Here are some points, one per row:
[ 0.11  0.12 -0.05 -0.75  1.97  1.92 -0.52  0.46 -0.57  0.18 -0.13  0.68
  1.56  0.43 -0.54 -0.35  1.56 -0.76 -0.57 -0.11 -0.27  1.47 -1.59 -1.73]
[-0.85 -3.39 -0.46 -0.88  1.6  -1.63  0.11  1.57  0.34 -0.05 -0.83 -0.23
 -0.21 -0.97 -0.96 -0.55 -0.98  1.45  0.63 -0.89  2.77  2.57  0.17  1.06]
[-0.35 -1.21 -0.57  0.08 -1.71 -0.43 -1.15 -0.15 -1.34 -1.06  0.67 -0.11
  1.46  1.23 -0.18 -0.56 -0.75 -0.25  1.23 -0.87 -0.21 -0.19 -1.17 -0.33]
[-1.45  0.16  0.25 -0.9  -0.27 -0.95 -1.55 -0.58 -0.05 -0.39 -0.54 -0.69
 -0.69 -1.52  2.25 -1.14  0.31 -0.13 -0.52  2.18 -0.39 -0.2   2.6  -0.13]
[-1.04  2.25 -0.44 -0.46 -0.19  0.59 -0.45  2.19 -0.15  3.91  1.19  0.01
 -0.9  -0.89  0.06  0.61 -0.12  1.92 -1.77 -0.6   3.2  -1.64 -1.5   2.22]
[ 1.    0.09  2.38  0.19 -0.26 -0.14 -0.72  0.13  0.33 -0.04  0.01 -0.48
 -0.36 -0.94  0.39  3.27  1.8  -0.86  0.04 -1.42 -0.26 -0.05  0.36 -0.02]
[-0.21  1.74 -0.21 -0.78  0.24 -0.31  0.29 -0.31  0.19  3.38  0.75 -0.46
  4.35  2.38  0.2  -0.95 -1.7  -1.42 -0.34 -0.86  0.7  -0.08  3.79 -0.26]
[ 4.07  1.43  0.19 -0.39 -1.14 -0.64 -0.26 -0.58 -0.59 -0.84  1.43 -0.24
 -0.55  0.15 -1.14 -1.44 -0.56  2.2  -0.16 -1.76 -0.11 -0.29 -0.35  0.75]
[ 0.88 -0.11  0.84 -0.13 -0.42 -0.34 -0.44 -0.41  0.37  0.31 -0.24 -0.06
  0.07 -0.5  -0.28  3.93 -0.53  0.   -0.29 -0.97 -0.77  0.08  0.62  0.16]
[-0.41 -0.31 -1.39 -0.62 -1.47  0.6  -0.72 -0.79 -1.03 -0.16 -1.18  2.48
  1.89 -0.34 -0.64 -0.09 -0.32  0.46 -0.01  0.18 -0.61 -0.48 -0.72  1.17]
[-0.29  0.65 -0.51  0.97 -0.39 -0.13 -0.19 -1.16 -0.46  1.75  1.89  0.27
 -0.83 -0.52 -0.11  0.02 -0.12 -0.8   3.75  1.69  0.7   0.11 -0.29 -0.83]
[-0.26 -1.8  -1.08 -0.67 -0.83 -0.76 -0.06  0.72  0.59  0.57  3.19 -0.28
  1.4   0.04 -0.52 -0.7   3.68  1.12 -0.61 -0.34 -2.48 -0.32  1.51 -0.39]
[-0.25 -0.19  0.55  0.35 -0.27  0.81  0.1  -0.05  0.94 -0.17 -0.13  1.04
 -0.14 -0.12  1.02 -0.58 -0.17 -0.29 -0.19 -0.43  0.03 -0.28 -0.14 -0.2 ]
[-0.47 -0.14 -1.03  0.45 -0.71  1.29 -1.22  0.05 -1.67 -0.04 -1.04  0.32
  0.84 -0.94 -0.53 -0.18 -0.46  0.04 -0.75 -0.29 -0.62 -0.51 -0.11 -0.28]
[-0.51 -0.18  0.48 -0.32 -0.45 -0.93 -0.7  -0.33  0.53 -0.51 -0.39 -0.66
  0.06 -0.8   0.75  1.57 -0.47 -0.4  -0.18 -0.66 -0.18 -0.1   1.38  0.02]
[-0.28 -0.25  0.6   0.33 -0.32  0.76 -0.03 -0.22  0.93 -0.38  0.03  1.08
 -0.18 -0.42  0.86 -0.56 -0.16  0.   -0.2  -0.3  -0.07 -0.3   0.18 -0.09]
[-0.36 -0.73 -1.36  1.95 -1.1   0.47  2.39 -0.41 -0.6  -0.42 -0.56 -0.71
  0.37 -0.46 -0.36  0.03 -0.26 -0.45 -0.59 -0.31 -0.22  0.69 -0.23  1.82]
[-0.35 -0.23 -0.4   0.32 -0.33  0.46  0.33  0.34 -0.78 -0.1  -0.22 -0.55
 -1.07 -0.25 -1.14 -0.35 -0.93 -0.12 -0.8  -0.75 -0.56 -0.43  0.75 -1.06]
[ 3.32 -0.53 -1.42 -0.2   0.15 -0.83 -0.71  1.72  1.92  0.41 -0.5  -0.17
 -0.48  0.51  1.49 -0.29 -0.42 -0.11 -1.17  3.14  0.72  0.18 -1.09 -1.66]
[-0.21 -0.14  0.3   0.34 -0.24  0.64  0.17  0.12 -0.25 -0.04 -0.11  1.6
 -0.39 -0.54  0.43 -0.35 -0.28 -0.26 -0.43 -0.49 -0.21 -0.33 -0.13 -0.49]
[-0.67  2.45  0.21 -1.02  1.81 -0.21  0.07  3.76  0.45 -0.32 -2.01 -0.04
  0.25  0.   -1.14 -0.08 -0.13  1.75  3.69  0.1  -2.41  1.08  0.28  1.06]
[-1.07  2.64 -0.13  0.48 -1.89  0.07 -0.16  2.51 -0.34 -2.06  3.17 -0.1
 -0.53  0.38  0.75  0.16 -0.38  2.29 -0.6   0.27  1.67  3.2   0.45  0.91]
[-0.27 -0.23  0.37  0.47  0.17  0.97  1.28  0.06  0.81 -0.33  0.29  1.
 -0.23 -0.03  0.79 -0.43 -0.26 -0.17 -0.28 -0.31 -0.1  -0.44  0.15 -0.22]
[-0.93  0.2   1.34 -0.26 -0.23 -1.81  3.41  0.66 -1.76 -0.26 -0.37  0.94
  0.14 -0.66  1.24  0.64  1.31 -0.85 -0.34  0.5   0.02 -0.3  -0.58 -0.6 ]
[-0.63 -0.09  0.62  0.78  0.14  0.96  0.33 -0.06  1.35 -0.73 -0.19 -0.06
 -0.42  0.24 -1.63 -0.27 -0.62  0.46 -0.66  1.49 -0.39 -0.68  0.29 -0.47]
[ 3.07 -1.09 -0.31  0.34 -0.21  0.29 -0.31  1.84 -1.41 -0.99 -0.77  0.35
  2.01 -0.72 -1.43  2.33 -0.21 -0.67 -0.19  2.06  1.8  -0.26  2.22 -0.54]
[-0.18 -0.27 -0.24  0.14 -0.69  0.36 -0.62  0.38 -0.32  0.21 -0.47 -0.07
 -0.54 -0.66 -1.32 -0.54 -0.5  -0.32 -0.78 -0.96 -0.5  -0.31 -0.45 -0.97]
[ 0.06 -0.26 -0.57 -1.09  1.34  1.57 -0.74 -0.51 -0.41  0.27  0.21  0.89
 -0.71  0.55 -0.58 -0.06  1.53 -0.84 -0.32  0.01 -0.28  2.05 -0.35  0.06]
[-0.32 -0.22  0.73  0.26 -0.03  0.99  0.33  0.02  0.99 -0.46  0.08  0.85
 -0.13 -0.15  0.83 -0.48 -0.1  -0.39 -0.11 -0.37  0.07 -0.44 -0.1  -0.14]
[-1.13 -0.55  0.36 -0.46 -0.76 -2.36 -1.33 -0.05  2.14 -0.4  -0.51  1.22
  1.11  1.39  0.46  1.22 -0.7  -0.29 -0.16 -0.25 -0.15 -0.28 -1.37  0.32]
[-0.17 -0.01  0.77  0.16 -0.22  0.88  0.22 -0.13  1.   -0.27 -0.37  0.81
 -0.03 -0.25  0.63 -0.64 -0.09 -0.2  -0.09 -0.44  0.08 -0.31 -0.3  -0.27]
[-0.2  -0.12  1.   -1.26 -0.47  0.49 -0.07 -0.32  1.34 -0.52 -0.42  0.24
 -0.43  1.62 -0.49 -0.83 -0.88 -0.11  0.17 -0.37  0.23 -0.39 -0.79 -0.54]
[ 1.94 -1.62  0.18  0.07  2.73  0.36 -0.23  1.37 -1.24 -0.09 -0.16 -0.74
  0.34 -0.19  3.14 -0.99 -0.39  1.38  2.08 -0.96 -0.63 -1.68  0.01  1.83]
[-1.25 -0.13 -0.84 -1.26 -0.09 -0.36 -0.65 -0.3  -1.64 -0.95 -0.67 -0.98
 -0.52  2.16  0.92  1.61  1.37  0.36  1.1   0.17  0.11 -0.9  -1.25 -0.6 ]
[-0.5  -0.02 -0.72 -0.9  -0.52  0.31 -0.45 -0.28 -1.38  0.08 -0.48  1.95
 -1.17 -0.5   0.08 -0.15 -0.95 -0.02 -0.4  -0.12 -0.46 -0.31  1.   -0.56]
[-0.76 -0.33  0.71 -1.22 -0.3  -0.26 -0.17  0.02  0.96 -0.48 -0.29 -1.48
 -0.89 -0.15 -1.08 -0.05 -0.68 -0.63 -0.2  -0.81  0.06 -0.43  0.79 -0.59]
[-0.36  1.1  -0.84 -1.33  1.31 -1.5  -0.64 -1.37  0.19 -0.36 -0.59 -0.6
 -0.39 -2.08 -1.25 -1.01  1.99  0.37 -0.48 -0.48  0.32 -1.12 -0.3   0.14]
[-0.01  0.43 -0.29  1.2  -0.34 -0.54 -0.39 -0.71 -0.55  2.08  1.94  0.09
 -0.93 -0.54 -0.27 -0.12 -0.14 -1.35  3.46  0.09  1.11  0.18 -0.49 -1.26]
[ 0.67  0.13  0.95 -0.75  0.29 -1.33  3.49 -0.11 -1.28  0.03 -0.16  1.97
 -0.82  0.13 -0.63 -0.6  -0.72 -0.05 -0.33 -0.02 -0.18 -0.18  0.03 -1.17]
[-0.2  -0.14  0.82  0.29 -0.35  0.83 -0.01 -0.19  0.98 -0.55 -0.25  0.84
  0.12 -0.36  0.77 -0.7   0.01 -0.16  0.01 -0.48  0.2  -0.32 -0.32 -0.15]
[-0.81  1.31  0.08 -0.18  2.39 -0.27  0.29 -1.91 -0.17 -1.59  1.62 -0.85
  3.36 -0.89 -0.42  1.11 -0.23  2.01 -0.38  0.32  1.86 -0.71 -1.23 -1.66]
[ 1.8   1.47 -0.27 -1.17 -0.61 -0.39 -0.39  0.72 -0.07 -1.62  0.81 -0.47
 -0.3  -0.3  -1.02 -1.19  0.67 -2.98  0.07  1.48  1.49 -1.43 -0.2   2.74]
[ 1.29  0.37 -2.12 -0.95 -0.6  -1.09  1.83 -0.67  0.2   0.65 -0.73 -0.98
 -0.13 -0.09  1.94  0.52  0.04  0.17 -0.71  0.6  -0.95  0.27 -1.14 -0.54]
[-0.19 -0.77  0.73  2.   -0.5  -1.21 -1.18  0.22  0.56  1.62  0.16 -0.35
  0.02 -0.73 -0.99 -0.62 -0.24 -0.05  0.77  0.86 -0.91 -0.02 -0.86 -0.7 ]
[-0.38 -0.17 -0.93  2.83 -0.87  0.15  0.36 -0.14  0.42  0.69 -1.16 -0.97
  0.3  -0.73 -0.58 -0.25 -0.13  0.16  1.19  0.83 -0.41 -0.22 -0.31 -0.12]
These points spread out most along one direction. Where along it does each point below lie, from 0 to 99? The average is 50, and the first point in the table lies past the average. One standard deviation of the points above along it is 16.
[-0.19 -0.09  0.8   0.27 -0.41  0.87  0.07 -0.14  0.94 -0.28 -0.3   0.83
  0.18 -0.4   1.01 -0.69  0.04 -0.13 -0.1  -0.47  0.08 -0.23 -0.31 -0.18] 59
[ 0.12 -0.44  0.26  1.39 -0.79 -0.21  0.11 -0.81 -0.24  1.37 -2.02 -0.11
 -1.14  3.7  -0.46 -0.45  4.12  2.28  0.05 -0.1   2.03 -0.65  2.37 -0.38] 50
[ 0.43 -0.3  -2.43 -1.22 -0.49  1.27  2.16 -0.78  2.02 -0.01  0.21 -1.18
 -0.67  0.06  0.38  2.31 -0.45 -0.29  1.07 -0.8  -0.34 -0.16  0.1   0.37] 55
[ 0.4   1.6  -0.23  2.52  1.55 -1.74 -0.5  -1.33  0.05 -0.17 -1.12 -0.07
  0.22  0.38  0.26 -0.42  0.64 -1.15 -0.96 -0.63 -0.54  3.37 -0.34  1.87] 48
[ 1.39  0.16  1.57 -0.3  -0.06 -0.19 -1.25 -0.9   0.52  0.24 -0.15 -0.52
 -0.73  0.13  0.9   1.86 -0.8   0.49 -0.46  0.63 -0.73  0.19  0.13 -0.41] 57
[-0.82  0.27 -0.56  1.06  0.99 -1.13 -0.48  0.85 -0.74 -0.95  0.81 -0.69
 -0.78  2.52 -0.53  0.02  0.07 -1.58 -1.02 -0.41 -0.8  -1.62 -0.76  0.47] 53
[-0.4  -1.41  3.3  -1.49 -0.58 -0.11  1.07 -1.08 -1.13  1.85  0.88 -1.26
  0.15  0.26 -0.91 -0.4  -0.66  0.33 -0.65  2.75 -1.28  0.88 -1.04  2.33] 50
[-0.3   0.03  0.15 -1.22 -0.97  0.37 -0.2  -0.29 -0.88 -0.17 -0.84 -2.44
 -0.48 -0.75  1.04 -1.29 -0.62 -0.52 -0.27 -1.1   0.11  1.23  0.4  -1.35] 55
[-0.45  0.23 -0.89  1.51  2.6  -0.9  -0.49 -1.26 -0.47 -0.66  1.04  0.2
 -1.14 -0.11 -0.48  0.1  -1.4   1.07 -0.09  0.16 -0.93 -1.48  0.79  0.61] 49
[-0.04 -0.35 -0.79 -1.21  1.55  1.66 -0.25 -1.35 -0.15 -0.15  0.06  1.31
 -0.8   0.89 -0.57  0.16  0.68 -0.44  0.01  0.5  -0.13  2.2   0.37  1.16] 53
[-0.22 -0.22  0.63  0.26 -0.35  0.97  0.35 -0.16  0.95 -0.5   0.02  0.91
 -0.05 -0.25  0.73 -0.54 -0.03 -0.18  0.01 -0.41  0.06 -0.33 -0.16 -0.03] 59
[-0.26 -0.8  -0.43  1.02  2.05  0.58 -0.53  0.1  -0.79  0.14  0.28 -1.22
 -0.7   0.94 -0.1  -0.04 -0.12 -1.2  -1.17 -0.51 -0.23  1.21 -0.41  0.34] 52
[-0.58  0.05  0.37  1.35 -0.41  1.2   1.01  0.03  0.46 -0.68 -0.81 -2.02
  0.24 -0.34 -1.05 -0.55 -0.13  0.06  0.01  1.06 -0.11 -0.55 -0.36 -0.42] 57
